In the data rows, the value 128 means zero.
Some points, each followed by its number:
[142 139  48  73  84 140 139  93 193  90  68   0 142 116 205 121 118 117
 188 101  78 128  94 115] 0
[ 82 116 122 154  71 151  89  60  86 149 154 118 146 134 119 199 159  84
  99  66 175 153 217 148] 1
[104 104 148 159 196  80 140 177 102 150 145 162 114 153 130 189 140 100
 150 142 167 127  70 158] 2
[182 168  96 131 226 119 160 187 115 108 133 255 105 224  62 111 255 220
 183 232  69  66  37  44] 3
[ 61 148 114 146  67  96  67  41 159 124 132   0 200 109 228 106  44  48
  82   0 148 163 255 176] 4
[141 175 131  49 115 103 138  86 147 103 103 112  89 114 159 139 130 101
  78  99 120 148 143 161] 5
[139 101 117  93 214 149 131 193  62 168 137 216  97 188 111 134 141 198
 148 175  62  63  47 107] 6
[ 94 105 128 125 105 114 118  70 126  67  97  95  84 105 118  71 101 135
  93  51 116 165 212 202] 7
[153 158 125 114  97  75 108 107 175 118  92 128 133 136 157 148 111 141
  85 118 196 151 145 144] 8
[158 148 123  58  59  91 128 105 169 156 145 123  97 109 127 115 103  96
  77  71 119 255 125 134] 9
[151 124 140 136 219  76 145 221  55 135 124 231 120 176  66 148 179 152
 166 225 105  59  35 132] 10
[124 129 126  80 138 144 114  64 114  48 154  89 162 130 171  67 122 106
 165  90 140 191 194 122] 11
[ 68 121 145  84  91  98 106  72 158 144 109 104 129  81 172 153  77  59
 116  95 154 181 202 115] 12
[ 60  73 163 149 149 164  88  97 115 149 136 115 103 122 120 161  71  25
  56  67 151 144 173 167] 13
[235  90 157 161 196 130 195 255  89 100 148 214  74 232  78  74 255 255
 179 255  62  32   0 117] 14
[114 104 208 172 255  93 127 124   9   0 171 229 130 159  77 183  70 104
 146 153 214 142 127 125] 15
[101  57 146 105  21  99  52 101 166 126  91  76 116 121 160 126 123  71
 122  80 147 198 204 162] 16
[196  91 150 195 153 169 141 181 172  86 108 202 118 155  71 148 141 123
  83 162  91  70  56 125] 17
[157 171  90 100  37  67 133  18 158 146  90  22  84 142 136  91 166  41
 151 100 115 132 235 164] 18
[ 50  97 195 142 165 119 105 118 106 107 118  74 136 145 137 100 143 166
 117 137 101 115 118 118] 19
[ 38  32 118 188 202  50 171 181  50 150 164 212 145 116  13 125 136 174
 123 154 146  93  96 134] 20
[ 95 159 176 151 109 131 119 123 123 120  92 161 137 127 146 135 125 115
 181 143 177 101 156 132] 21
[156  87 153 134 147 100  57  65 153  66 158 153 117 154 113 174  96 107
 148  46 136 100 177 154] 22
[148 151  75  71 100 138 126 110 167 194  94  85 158  82 122 165 189 130
 145 126 104  87 192  77] 23
[184  97  86 107 104 129 174 110 124  58 120 130 122 147  89 124 134 166
 194 134 141 137  72  96] 24
[ 75 129 153 141  95 122 106  41 152 147 162  37 178 109 114 164 103  91
 101  48 162 201 147 185] 25
[176 127 102  93 135 130 153 145 189 173  91  58 174  93 162 168 176 185
 108 179  60 134  72 106] 26
[128 152 122 125  78 119 145  58 139 132  96  39  96  64 144 132  85  51
  69  28 148 123 255 147] 27
[ 81 143 188 118  92  58  66 117 118 153 101 114 135 135 138 142 107 133
 114 141 163 120 161  58] 28
[131 126 106 138  57 130  78 112 175 137  43 118 195  44 203 105 159 133
  81  95  65 133 158  52] 29
[152 125  75 110  85 148 144  56 210 137  85   0 121  70 255 111 139 135
  76  27 103 228 183 166] 30
[168 106 114  96  93 188  98 128 148 114  80  88 153 188 162 151 107 169
  70  86 117 121  89 164] 31
[176 123  95  58 123 114 136  94 236 178 124  91 109 117 136 123 194 172
 115 137  86 140 109 106] 32
[137 115 134 146 161 137 169 210 115 106 178 179  73 144  75 105  87 132
 164  89 130 153 106  98] 33
[106 125 151 127 130  81 155  92 125 114 132 138  66 135  97  90 127  83
 131 123 120 117 104  75] 34
[179  76 141 123 135 160 185 153 158 214 101  98  90 136 148  59 105 192
 119 131  82 122  98 101] 35
[ 73 150 139 102 167 176 176 186  90 125 129 190 135 137  92 109 166 192
 138 195  96 145  16  90] 36
[ 93 116 213 151 123 140 107  63 132  74 166  99 174 101 237 198  43  26
  87  20 155 158 229 194] 37
[143 153 129 119 134 171 149 165 151 110 101 106 156  77 141  87 142 153
 127  89 135 190 163  68] 38
[163 159 116 172  56 112 197 101 148 212 122 130 143 133 143  75 129 111
 168  87 109 140 177 163] 39
[133 134 175 142 204  88 199 229  96  85 207 255  75 170  74 163 168 183
 184 190 133 101  53 124] 40
[107 165 189  73 149 159 203 183  76 149 138 242 146 131 101 157 154 233
 117 138 107 158  19 140] 41
[111  92 127  74  96 164 128  21 170 117  96 133 206 101 160 135  74 101
 125  75 165 169 147 127] 42
[ 98 134  92 137  70 125 154  64 141 121 159  63 146 106 142 167  48  96
  54  61 160 190 221 172] 43
[175 218  67 107  36 146 148 119 103 129 103  78 155 156 114  75 197 134
 156 140  61 120 152 116] 44
[120 104 195 167 158 141 185 238 122 101 204 255  90 158  19 196 158 143
 185 150 110 101  27  73] 45
[ 72 196  65 118  64 165 101  48 195 181  79   0 120 124 187 133 131  85
 100  31  84 173 165  89] 46
[134 106 136 164 192  87 158 180 139 141 158 233 128 157  63 110 102 162
 165 175 163  70  95 122] 47
[143  68 149 150 182  97 125  51 111 107 138 115 167 107 177 148  52  25
 106  91 205 148 223 192] 48
[ 74 148 142 113 133 114 146  98 169 114 117  21 109  61 203  75  63  69
  99 179 118 111 228 125] 49
[123 155 142  99 112 137 133 103 166 125  72 140 159 174 129  49 156 155
 182 153 101 131  92 110] 50
[ 96 128 174 106 142  65 126 132 124 141 198 110 229 121 113 174  70 140
  90 102 164  93 145  74] 51
[108 128 106 108  94 199  95  83 206 122 110  80 121 167 157 102 129  64
 143  84 122 129 129 165] 52
[143  85 119 166 170 154 157 175  85 182  83 136  95 103  53  87 161 151
 115 135 174 128  47  98] 53
[124 136  93 154 175 137 155 183  85 135 151 196 164 142 106 143 149 167
 158 166 129 117  53 141] 54
[154 167 116  88 106 162 202 138 146  75  74 143 136  87 130 178 146 104
  84  80 122 105 141 153] 55
[ 97  64 187 156 199 126 187  83  87  89 163 129 132 115  70 177  85  81
  79 133 147  81 164 105] 56
[143 136 103  88  53 101 118 135 152 202  67 112  88 112 118 178 138 137
 127 138 111 164  86 114] 57
[177 132 118 107  98 132 163 157 161 141  89 149  58 107  78 128 192 203
 105 250 105 113  18  94] 58
[ 89 149 246 120 157 150 104 150  65 103 142 242 122 169  63 165 106  64
 124 183 115 132 163 192] 59
[143 121 127 155  92  93 137 143 114 143 146  73 143 133 152 126  65  83
 165 131 176 195 175 151] 60
[123 127 155  99 133 165 156 216 120 161 132 161 124 145  94 151 205 206
 177 211 102  80   0  45] 61
[173 149 161 142 110 134 149 124 136 137  84  85 170 152 177 126 188 136
 147 129 107 137 183 112] 62
[168 120  57  82  81 123  93  74 174 189  95  66  97  56 164  75 177 103
 101 104 143 170 120  90] 63
[131 143 129 104  63 119 111 136 136 155 161 158 140 138  98  80 165  92
 147 205  90 108  44 129] 64
[ 66 103 128 178 179 183 119 165 124  99 124 195  83 163  51 199 210 140
 135 192 166  69  28  96] 65
[111 151  73  27   0 152  47  41 186 135 115   0 102 120 255  86 114 101
  81   0  66 170 222 138] 66
[155 136 122 170  79 100 125 130 177 151 121  46 126 100 180  94 165  93
 158  83 110 149 137 137] 67
[190 127 136 118 156 112 141 194 142 180 129 155 152  75  87  92 216 138
 191 181   5 118  59  96] 68
[ 99 117 190 184 141  87 113 197 117  68 138 196 162 175 135 125 165 134
  49 142 145  87 142 135] 69
[190 120 120 137  78  89 167 135 150 139 118 112 169 169 152 107 136 131
 141  62 146  98 153 164] 70
[121 137 131 101 134 128  94 126 150 105 148 182 142 143  94 176  71 124
 191 167 118 118  55 106] 71
[105 160 106 129 146 155 140  93 165 126  99 125 146 143 137 104 173 148
 109 203 104  99 159 130] 72
[175 169  84 103 158 139 161 230 180 125 121 196 121 117 130 119 211 153
 194 229  33  95  20  46] 73
[132 140  86 181 175 171 172 181  89 141  76 161  95 142  51 104 182 223
 110 203 119  71   8  70] 74
[172 134 137  86 113 138 139 215 108 145 133 200 107 153  90  59 166 174
 163 200  83 117  22 101] 75
[101 113 167 169 157  63 116 181  60 104 192 187 125 168  84 127 128 116
 160 133 102  80  19  61] 76
[104 175 121 152 203 119 138  90 123 124 115 139 105 117  94 111 102 125
 145  94 174 147 152 117] 77
[128 142 114 135  59 114 151 118 162  98 147  43 103 146 142  99 143 171
 132 148  76  92 116 116] 78
[172 153 100 117 128 127  94 158 105 206 144  76  78  94 119 114 197  98
 156 164  87 117  93  70] 79
[170 152 151 173 187 146 116 201  84 106 159 220 123 115 104 119 206 187
 173 232 109  78  31 133] 80
[180  87  83 104 106 101 134 200 154 151 152 160 166 165 138 157 136 132
 203 152 168  68  91 130] 81
[ 84 122 143 182  83  98  49  30 135  80 157 127  83 158 136 140  93  73
  75  42 124 166 177 183] 82
[144 136 142 162 118  97 123 133 159  36 158 158  92 136  87 143 130 172
 119 104 131  45 128  60] 83
[125 107 129 175  81 130  93   0 122 178 117  51 148  70 156 107  72  76
 109 101  92 204 241 125] 84
[212 147  94 110  62 151 109 172 148 173 114  40 184 187 195 120 189 198
 163 123  64 140 119  98] 85
[114  96 110 117 250 122 140 200  83  50 237 255  57 163  35 183  98  86
 119 134 165  81  84 196] 86
[ 86 137 147 119 121 152  88 112 159 157 134 139 137 115 147 129 115  65
 145  73 131 168 188 183] 87
[158 120 145 145  77 116 126  78 111 141  41  62 203 125 140 130  97  91
 136  86 139 100 187 125] 88
[192 178 159 147 113  48 179 133 103 138 164 212 115 141  48 166 158 134
 149 170 119 104  47 125] 89
[103 123  97 111  76  62 105  65 133 148 119  76 137 148 200  72  81 124
 158  87 110 175 208 167] 90
[162 152  65 103 113  43  58  27 157  83 105  90 162 136  97 122  98 117
  51 132 137 181 201 111] 91
[ 71  93 171 139 162 100 111 170  89 128 112  95 104  51  87 179  91  48
 101 113 156 115 162 163] 92
[104 171 151  89  44 143 122  89 138 178 122  64 129  90 158 136 114  76
  14  98 106 188 187 178] 93
[ 85  86 177 159 133 124  90 147 108 135 154 178 151 132  97 109  79  34
 126 163 147 116 158 195] 94
[105 207 111  74 104 128 135  39 175 148 101  16 180 132 160 105 171 142
 124 116 105 207 182 134] 95
[ 93 168  73 117 120 139  73 118 172 137 120  86 161 110 164 119  75  90
 106  84 182 165 153 119] 96
[ 61 106 141 156 166 104 158 176 106 148 168 254  76 190 107 127  51 153
 140 154 129 113  58 138] 97
[115  44 142 187 173 110 134  79 113  71 103 197 157 191 112 181  95 115
 100  83 198 136 160 113] 98
[153 151 108 144 183 136 161 222  96  99 206 219  71 152  28 135 238 208
 198 255  88  73   4  94] 99
[144 125  80 124 162 122 207 226 101 149 148 154 110 145  41 110 190 255
 205 192   5 115   0  22] 100
[ 82 168 146 134 194 150 180 154 103 121 136 139 135 120  57 122 150 177
 159 118  86 104 115 149] 101
[132 157 156 118 153 108 105  61 125 134 111 158 100 122 111 100 127 145
  96 106 111 163 192 143] 102
[124 116 145 179  99 143 172 178 118 140 144 162 145  95 104 119 123 168
  96 184 107  95  54  78] 103
[132  97 102 107  87 183  96  87 232 102  98  49 128 165 232 108 118 114
 104 104 170 187 255 116] 104
[124 153  83  51  75  89  94  30 170 114  81  15 177 124 181 102 146  65
  98  50 163 152 208 143] 105
[142  59 115 142  75 145 129 137  74  74  82 128 135 103 107 175 115 115
 110 170  59  68 149 128] 106
[183 133 129 179 181 131 117 193 157 171 168 156  74 154 125 104 149 142
 101  93  99  97 118  85] 107
[134  97 149  84  91 149  96 145 161 150 124  54 134  83 178 135 154 148
 124  88 112 154 122 107] 108
[123 161 157 147 138 130 139 169  62  77 169 217 134 174 121 145 180 164
 137 172 103  82  55 145] 109
[ 96  98 128 168 149 117  88  59 113  97 163 166 116 131 188 227  79  86
  44  59 230  99 181 154] 110
[110 107 149 133 160 160  82 167  89 144 166 177 101 115  86 170 148 150
 140 154 122 146  76 116] 111
[117 181  53 111  69 113  89 105  99 107 123  44 166 124 153 138 158 145
 150 148 111 124 109  85] 112
[156  95 108  78 105 107 104   6 148 117 120  74  77  85 181 135 103  79
  65  82 152 148 221 164] 113
[104 168 118 108 115 129 159 131 115 185 127 131 135 100 111 106 131 119
 141 169  78  62  86 127] 114
[151 120 128 131 165 146 175 164  90 154 139 228  80 132  57 157 191 198
 176 200 116  15  31 163] 115
[109 136 210 170 233 160 121 204  62  71 179 221  94 131 100  75 128 122
  71 172 165  79  90 161] 116
[ 85 100  91  94  62  97  73  72 145 113 196 140 101 124 174 132  29  91
 124  62 162 168 255 203] 117
[132 174 105  58  50 117 166 143 120  78 146  54 157 102  88 122 143 197
 169 124  91 100 100 117] 118
[112 169 155 137 143 129 116 130 155 127 126 127  90 146 107 183  82 119
 139 116 199 137 120 184] 119
[ 83 114  89  98 109 141 126  32 163  79  70  44 134 115 224 115  87 132
  78  65 127 192 220 117] 120
Which five points above are nearest to each new point, looking only along the 2 directions in which the numbered points spread most? Their numbers follow each, nearest first.
[197 192 106 151 221 166 140 192 113 161 187 141 103 152  61 122 245 172
 164 152 123  79 110 116] 36 75 41 103 74
[ 33  71 109  97 128  99  97  57 130 102 130  92  76  95 154 133  54  34
 132 115 217 149 186 145] 82 117 48 13 1
[150 144 138 149 125 128 154 192  46 186  72 207 112 129 100  80 164 164
 199 192 127  86  81 103] 36 41 75 103 6
[166 132 195 163 150 110 131 119 106  96 159 211  97 152 121 115 114 130
 134 127 173 146 115 131] 69 2 33 83 71
[ 93 160  97 175  95 122 169 121 131 152 120 131  84 125 199 117 118 129
 135  76 160 134 179 173] 8 60 102 5 28
[134  72 213 149 134 145 148 111 150 106  91 189  90 188  64 136 149 126
  79 172 172 125 177 156] 69 2 119 94 77
[120 137 194 138 147 161 114  64 142 116 163 111 144 119 150 156 114  37
  90 115 193 150 255 184] 82 13 48 1 117
[141 133 136 153 158 126 132  95  97 108 148  90  64 121 189 115 127  67
 104 132  97 120 101 145] 28 55 102 19 21
[181 144 129 153 157 182 166 253  28 131 153 211 147 165  13 118 185 194
 158 246 131  16   0 109] 99 3 10 14 115
[136 127 152 121 167 169 174  87  91 134 144 150 110 137 129 149 180 166
 120 146 171  93 110 206] 83 71 34 33 106
[ 87  95 115 155  66 106  57  67 165 113  86  54 203 108 204 143  73  54
  85  67  98 151 255 178] 27 84 113 43 120
[116 177  62   0 127 130 140  67 188 142  71   0 110  88 191 131 102 114
 144 123  97 136 159 144] 95 63 29 0 46
[134 188  66  97  40 200  60  93 174 116  90  32 139 100 154  98 115 114
 138  72  99 154 161 174] 95 18 46 63 29
[115 166  97 119 140  94 131 119 133 123 178  90 129 135 124 163 156  87
  82  81 130 115 129 144] 28 102 8 55 21
[103  94 113 112  63 127  84  31 114 156 143   0 185  63 226 122  24  25
  48   7 113 253 255 231] 4 27 84 120 43
[139 105 103  90  60 195  76  72 218 162  68  26 127 121 219  75 176 151
 150 116  48 137 137  90] 0 63 29 95 23
[ 64  93 165 117 133 122  95  54 115 105 171  50 145 154 172  77  68  82
 133 122  89 141 202  97] 7 42 87 11 96
[102  82 130 192 140  50  93  58 137  91 193 171 164 175  64 134  50  43
  37 108 225 147 192 200] 110 13 48 98 92
[122 120 127 152  67 150  56  44 218 127  43   7 147 102 209  80 135 102
  99  59 141 100 136 105] 18 46 95 104 105
[102 127 134 137 150 127 102  62 202 174 176  89 124 100 145  97 120 126
 115  95 132 117 119 173] 8 5 102 28 60
[104  87 212 187 125  85 134  99 109 104 155 149 119  89  76 172  49  71
 119 117 185 166 215 202] 110 13 98 92 22
[ 73 109 116 136 143  99 170  90 144 102 124  98 204 114 158 141  34 127
  49  81 190 134 170 144] 1 82 87 7 13
[ 89 141 168 153 124 110 117  87 138 140 141  89 134 156 144 143 112 126
 119  80 124 123 235 153] 87 60 7 1 11
[ 52 100 152 165 130 104 107  37 163  76 164 213 154 166  87 183  53  89
  60 104 215 123 165 157] 110 98 13 92 94
[101 103 163 134  88 161 137  44 194 133  88  42  63 112 232 180  34  39
  46  41 164 179 255 193] 4 27 43 117 113
[138 156 121 175 132  86 146 181 168  89 121 110 113 156 127 183 159 155
 184 195 117  97  92 135] 81 107 103 24 53
[140 122 147 164 166 110 149 150 182 119 175 181 100 161 103 112 166 247
 171 151 100  98  55  82] 36 41 103 75 53
[162 183 111  84 118 135 153 127 119 124 109 110 109  85 128  60 137 134
 108 186 114 117  95  95] 50 35 79 118 72
[ 81 128  82 164  79 114 127  50 160 102 166 125 129  99 155 122  55  36
  53  10 193 154 210 187] 117 37 82 43 48
[132 126  74 165 195 132 210 172  64  85 182 255 108 136  52 171 122  99
 143 159 197  95 122 164] 116 20 97 86 47
[201 139  90 202 139 168 166 134 109 161 134 143 159 121 107  75 186 159
 114 140 125 105  63  69] 64 24 114 81 103
[127  72 178 118 146 132 133 101 154 164  96 139 117  90 168 119 120 104
 171  45 147 183 214 168] 87 60 7 11 1
[212 131  69  83  62 147  56 135 202 185  81   9 156  75 248  41 200 161
 145  81  85 118 151 162] 0 63 95 29 46
[146 155 129  94  81  82 100 115 135 156  74  39 157 130 174 143 125 132
 121 111 103 130 133 126] 67 108 29 39 23
[137 182 165  80  87 146  94  51 142 199  66  68 144 126 232 107 132 113
  79  77 108 133 197 103] 18 95 104 90 46
[ 85 114 164 118  43  78  75  21 186 140 105   0 130 106 227 141  56  93
  48  52 175 170 225 188] 4 27 84 120 113
[177 155 143 152  98 134 135 195 116 158  80 171  96  93 113  90 243 255
 149 240  92  61  47 108] 73 58 61 68 75
[ 58 122 180 168 181  70 159 166  81 148 159 183  87 156  85 136 116 138
 104 146 140  66  70 124] 97 47 2 20 76
[137 104 137 129 128  97 118  67 115 109 132 115 182 145 150 172  41  24
  99  40 153 163 172 151] 82 1 117 13 48
[ 84 136 160 202  90 115 141 192 102 111 180 175 162 160  97  99 116 142
 137 125 113  86 114 127] 33 71 111 83 2
[  0  42 184 131 124  97  51   0 201  77 169  31 196 126 204 182   0   0
  40   0 249 232 255 178] 37 4 117 48 43
[119 166  82 137 142 108 113  92 124 119  97 123 127 186 149 154 129  82
 153 124 106 127 111 139] 55 19 70 28 106
[134 136 118 145 175 154 114 142 144 118 107 156  76 112 128 136 153 185
 117  96  73  64 177 117] 106 34 19 107 24
[117  89 118 156 125 141 145 186 106 174 182 187  74 154  70  62 161 193
 209 206 100  62   0  78] 74 61 80 75 36
[171 137 143 103 108 130 111 182 134 152  85 199 144 110 163 140 183 145
 139 130 129  58  90  66] 64 24 114 81 103
[ 91 110 108  80  62 112  77  28 167 158  88   0 106  52 226 136 131  66
 101  71 119 175 240 136] 105 120 30 104 66
[ 64  74 129 140 121  92 114  61  88  84 182 172 171 132 102 175  70  28
  71  99 231 171 233 150] 110 48 13 82 37
[156 103 146 133 185 155 152 130 138 169 111 199 123 158 124 119 130 150
  98 122 140 103 122 169] 83 71 33 34 101
[ 83 135 143 164 105 103 115  23  98  98 102  99 115 102 147 142  34  18
 108  42 179 186 235 205] 37 117 48 82 43
[178 151 154 183 159 165 142 188  93 117 123 196 154 117 115  89 252 237
 203 175  79 141   0  71] 61 74 75 73 100
[ 86 158 157  95 114 118 137  87 176 104 147  99 149 148 183 142  98 149
 104 106  77 120 108 155] 70 55 8 5 31
[189 106 138 150 216 133 156 144 113 150 140 146 109 151 102 102 255 196
 109 192  33  73  47 103] 75 61 74 58 36
[207 112  84 117 186 165 180 216 152 119 170 220  87 160 110 134 216 218
 180 180 133 107  41 137] 74 61 75 36 80
[104  40 114 165 217 126 154 140  99 138 140 254 141 111  84 169  70  40
  76 134 170 142  57  93] 59 116 69 97 2
[106 129  35 136 134 147 120 136 112 106  90   4 119 135 138 155 149 124
 124  71  64 152  77  80] 112 23 62 78 57
[190 149 112 115 105 171 152 143 104 124 124  82 159 168  53  98 188 172
 142 132 100 162  42  65] 79 35 64 50 68
[ 35  69  97  80  72 169 108  39 173 105 150  21 127  97 193 120  67  52
 101  33 185 158 255 213] 4 27 43 113 84
[ 39  60 131 200 148  66  75  57  91 105 140 229 121 122 126 198   0  77
 108  26 255 171 243 166] 110 48 13 37 82
[111 166 136 169 168 183 150 129 100 122 111 140  47 162 118 128 133 117
 133 130 134 102  90 131] 83 71 101 107 33
[108 110 117 161 149 129 105 141  76  65 116 102 117 165 118 123 164 117
 144  84 126 160 143 153] 21 77 19 51 34
[105 110 134  94 140 134 161  81 188 191  88 108 134  92 144  79 129 132
 141  87 122 137 178 106] 39 52 9 108 67
[157 163 118 127  61  53  91 117 160 193 124 110 112 115 173  89 114 149
 158 152  88 170 232 103] 67 108 39 29 52
[153 103 152 173 192 109  98 192  48 143 156 235  92 100  65  96 161 182
 117 192 112 113  61 110] 65 109 76 47 41
[180 146  86  66  78 161 105  62 172 123  76  18  84 124 201 116 159  96
 133  84 120 161 160 101] 95 63 29 0 46
[111 122 187 113 171 131 134 182  94 114 215 229  88 168  56  59 137 137
 166 175 113 125  25 105] 65 76 109 47 41
[123 165 164  40 111 132 189 146 132 143 131  99 144 109 117  86 219 151
 159 178 116 177  44 116] 79 35 50 118 64
[108 123  79  68 150 100 164 135 114 127  90 117 129  96 125 114 153  99
 108 131  78 116 100 124] 72 114 50 38 57
[200 162  97 127 151 137 165 119 102 164 119 158 136 138 109 121 145 181
 165 155  42 132  87  73] 64 79 68 114 35
[ 64 135 174 135 126 123 104 133 107 125  99 184 108 164  76 195  87 138
 111 122 143  87  74 133] 69 2 33 83 111
[207 143 154 123 110  38 157 182 139  79 155 164  97 137  95  97 129 145
 144 160 114 165 109 167] 107 101 81 71 83
[164 167 123 119  85 147  82  59 202 175  86  16 122 123 196 154 178 127
 150  71 106 152 187  73] 95 63 0 29 46
[182 137 118 114 113 151 163 103 184  95  84  87 187 109 103 122 226 242
 172 156  73 163  86  83] 26 79 85 118 35
[ 64 128 157 174 145 101 121  63 158 153 148 100 135 106 190 151  36 103
 112  85 178 155 194 239] 82 117 48 13 1
[147  91 176 187 158 125 133 173  62  88 179 184 102 104  97 149 167 193
 113 232 159  92  43 113] 65 76 109 47 89
[150  66 147 178 140 104 107 114  75  89 142 188 128 176 140 167  62 101
  80  60 183 175 142 173] 98 92 94 56 22
[113 138 135 137 141 139 221 151  99  82 183 255 146 138  80 196 104 142
 149 172 164 131  84 110] 97 47 76 20 116
[ 79  73 159 124  76 103  66  23 176  53 146  71  51 100 147 126  55   4
  66  77 173 180 245 164] 37 117 43 48 82
[223 120 169 186  92 151 130 139 162 137 125 127 127 134 101 152 155 180
 147 188  77  94 127  93] 64 114 24 81 50
[105 120 116 177 158 167 138 153  60  99 166 167 138  95  45 149 162 156
  99 153 120 143 110 137] 33 111 2 71 83
[100 116 178 118 122  58 140  74 130 108 212 187 123 176  61 234   0  30
  81  38 162 168 176 220] 110 13 48 98 92
[ 33  56 168  93  40 132  95   0 255 132  98  77 108  88 209 163   0   0
  55  13 214 211 255 201] 4 37 117 27 43
[121 131 110 115 121 138 149 105 102 118 125 101 167 157 166 119 124 122
 114  82 133 150 120  72] 70 55 31 38 8
[102 112 182 166 177 140 103 132 139 128 145 123 190 164  88 183 117 199
 115 168 142  96  39 118] 111 33 101 71 83
[142  90 100 152 188 118  91  64 154 107 148 118 132  84 121 139  91  74
  86 104 144 108 216 165] 1 22 87 13 82
[139 126  95 104 116 127  80 138 169  91 170 103 171 178 143 120 132 108
 197 107  87 108 101 110] 72 38 31 55 62
[ 83 128  89 137  89 134 165 176 102 179 146 120 118 100 124  93 120 195
 150 213  75  44  70 139] 64 103 24 114 81
[145 108 131 165 147 111 154 174  62 150  90 137 116 145  88 127 165 178
 159 189  48 118  37 133] 36 75 103 53 41
[109 162 158 114  85 143  92  84 149 160 138   0 180 168 190 150 105  29
 103  29 170 191 229 170] 27 84 113 120 43
[ 89 166  76 100  86  79  47   0 204 118 155  10  96 116 224 130  64  33
  66   0 219 194 255 166] 4 27 84 43 113
[ 79 110 153 147 110 141  96  83 135  63 152 125  98 156 118 167  61 129
 110  86 210 154 223 186] 13 110 48 82 22
[159 151 178 109 153 136 118 195  97 138 128 150  84 136  81 147 137 127
 140 149 167 156  70 104] 101 111 71 53 33
[106 143 188 126 146  90  82 133 130 134 147 156  48 108 128 174  90  20
  90  69 181 191 173 171] 13 110 22 92 48
[136 129 124  80 154 185 134 144 161 150 138 166 128  94 117 116 141 167
 120 122  85 113  10 121] 64 24 81 114 103
[ 87 119 167 177 116 135 106 108 129  97  60 172 119 120  92  75  59 118
  88 123 222  83 149 166] 92 94 22 119 51
[145 123  94 103   0 182  64  62 178 145 101   0 146 126 255 140 108 153
  95  63 114 177 240  82] 30 46 66 105 18
[ 95 150 178 239 194  72 123  84  39  87 157 183  93 122 140 133  99  54
  98 107 167 191 139 170] 98 56 94 92 110
[146 193 113 136  29 131 123 101 220 117  99  28 151  91 230 113  78  87
  65  53 142 109 223 114] 105 104 18 120 30
[161 146  97 125  90 114 138 167 106 147 142 132 119  54 123  89 122 166
 134 191 154 153 144 106] 72 114 24 50 35
[140 123  59 147 154 168 155 216 138 172 133 170 107 131 161 126 149 196
 171 172 113 130 147 101] 64 24 114 81 103
[203 137 136 208 181 134 152 250  79 174 181 255  94 197  61  80 187 157
 209 217  52  59   0 110] 99 3 14 115 80
[102 141  78  57 113  94 189  98 167 139  73  75 162 103 136 105  99 123
 135  87  85 179 161 140] 67 108 52 9 29
[178 143 110  94  73 171 131 112 144 139  99  64 132 103 136  93 114 101
 115 115  88 195 155 117] 67 29 108 63 39
[156 149 160  95 100 154 121 124 133 193 105  49 129 160 158 108 108 122
 128 116  76 120 152  95] 108 62 112 67 39
[137 126 138  94  94 195  99 104 189 100 111  86 134 140 116  65  74 106
 173 116 160 141 145 144] 5 8 70 52 9
[194 159 103 146  77 124  97 174 115 119  75 156 126  98 115 120 140 137
 211 116 105 103 144 152] 72 114 24 50 35
[ 83  99 130 182 132 101 200 177 111  80 120 224  82 179  64 148 151 203
 129 184 149  89  64  88] 65 109 76 47 41
[172 129 120  97  80 126 117 117 134 159 171 102 116 148 113 140 173 156
 110 110 133  72 136 142] 72 38 55 31 70
[106 115 151 154 172 159 166 143 144 136 136 185  79 134  94 151 181 195
 142 162  68  87  42  82] 36 41 89 54 6
[202 131 165 154 243 158 150 255  51  96 130 208 129 190  53 128 243 249
 243 255 111  58   0   0] 14 99 3 100 80
[163 140 138 119 116 122 148 185 119 134  74 169 134  50 110 168 188 141
 147 124  71  97  77 106] 64 24 114 81 103
[120 176 124 100  77 153 127 169 178 160  64   5 130  99 206  60 154 125
 215 107  75  88 155  78] 0 63 44 85 23
[ 91  93 165 153  40 117  33  72 184  69 161  61 120 157 132 126  45  21
 104  37 183 163 255 202] 37 117 43 48 82
[217 108 141 172 125 130  71 233 133 114 105 224 113 108  27 172 180 230
 167 131  64  76   0  88] 74 80 61 115 6
[181 149  89 109  22 191  72  95 206 218  46  28 133 120 137 114 199 132
  99  70  66 141 120 102] 0 63 29 95 85
[ 84 104 148 165 224  54 112  54  98  72 171 145 206 128 114 197  68  64
  83 143 209 165 255 156] 110 13 48 98 92
[104  84 124 126  68 133 117   3 200 142 108   9 164  74 181  79  91  95
  88  44 109 130 216 112] 105 120 104 84 18
[173  63  76  84 158 113  96 111 197  87 136 139 123 174 120 158 112 150
  92  97 160 150 160 118] 28 102 8 55 21
[ 36  99 122 128 195 166 143  79 146 116 153 157 109 123 137 155  68 118
 113 154 181 162 165 168] 92 22 94 98 119
[227  98 120 166 168 152 192 150  71 160 174 146 142 145  89 173 163 215
 184 184  61 116  97 147] 36 103 41 53 54
[108  88 121 123  63 134 137  98  87 163  80  60 137 153 108 120 122 132
 109  83 115 137 141 142] 5 39 70 52 9
[ 54 107  89 191 120 150 128  69 106  54 146 142 151 135  98 186 105 126
  93 138 132 196 176 155] 22 92 51 119 77
[159  97 110 116 124 115 139 164  78 126 173 114 104 219 133 128 108 170
 102 176 104 106  91 131] 107 81 101 71 53
[147 170 108 122  40 158  71  81 203 150 136  69 141  86 215 118 144  75
 106 108 133 163 183 106] 18 95 104 90 46
[131 135 179 127 172 132  84 107  88  71  95 221 137  93  84 208 127  76
 127 134 179 150 200 200] 98 56 94 92 22
[155  91  63  70  63 144 116 100 151 183  76  66 184 119 215 133 154 152
 159  91  83 165 205 174] 95 63 29 0 18
[168 174 111  90  55 164 135  72 183 125  95   7 124 132 184  78 208 141
 151  60  69 170 125 112] 0 63 29 95 23
[189 154  96 109 149 159 180 247  49 109 109 138 122 169  72  80 237 182
 184 220  41 115   0  51] 100 73 61 74 3
[ 95 158 161  86 119 150 103  99 135 166 145 150 130 190 114 125 206 140
 116 202 106 152  43 109] 64 24 114 81 107
[135 155 129 154 180 115 134 255  83 105 126 206 133 181  33 123 215 238
 238 198 134  39   0  75] 99 3 14 80 115
[139  92 106 123 193 119 208 255 130 111 157 255 157 197  47 150 213 200
 148 221  90  29   0  50] 99 3 14 80 115
[157 119 107  91 124 155 163 250  81 204  61 116 148 175  86 104 147 155
 176 117  82  97 123 174] 64 114 24 81 79
[119 104  64 230  98  58  77 156  80  76 125 167 148 128  89 147 132  89
 164 129 104 117 102 125] 83 71 34 33 69
[102 105 140 111 143  94 117 127 139 117 149  86 150 150 125 144 185 161
 152  63  70  94 121 104] 72 55 106 38 31
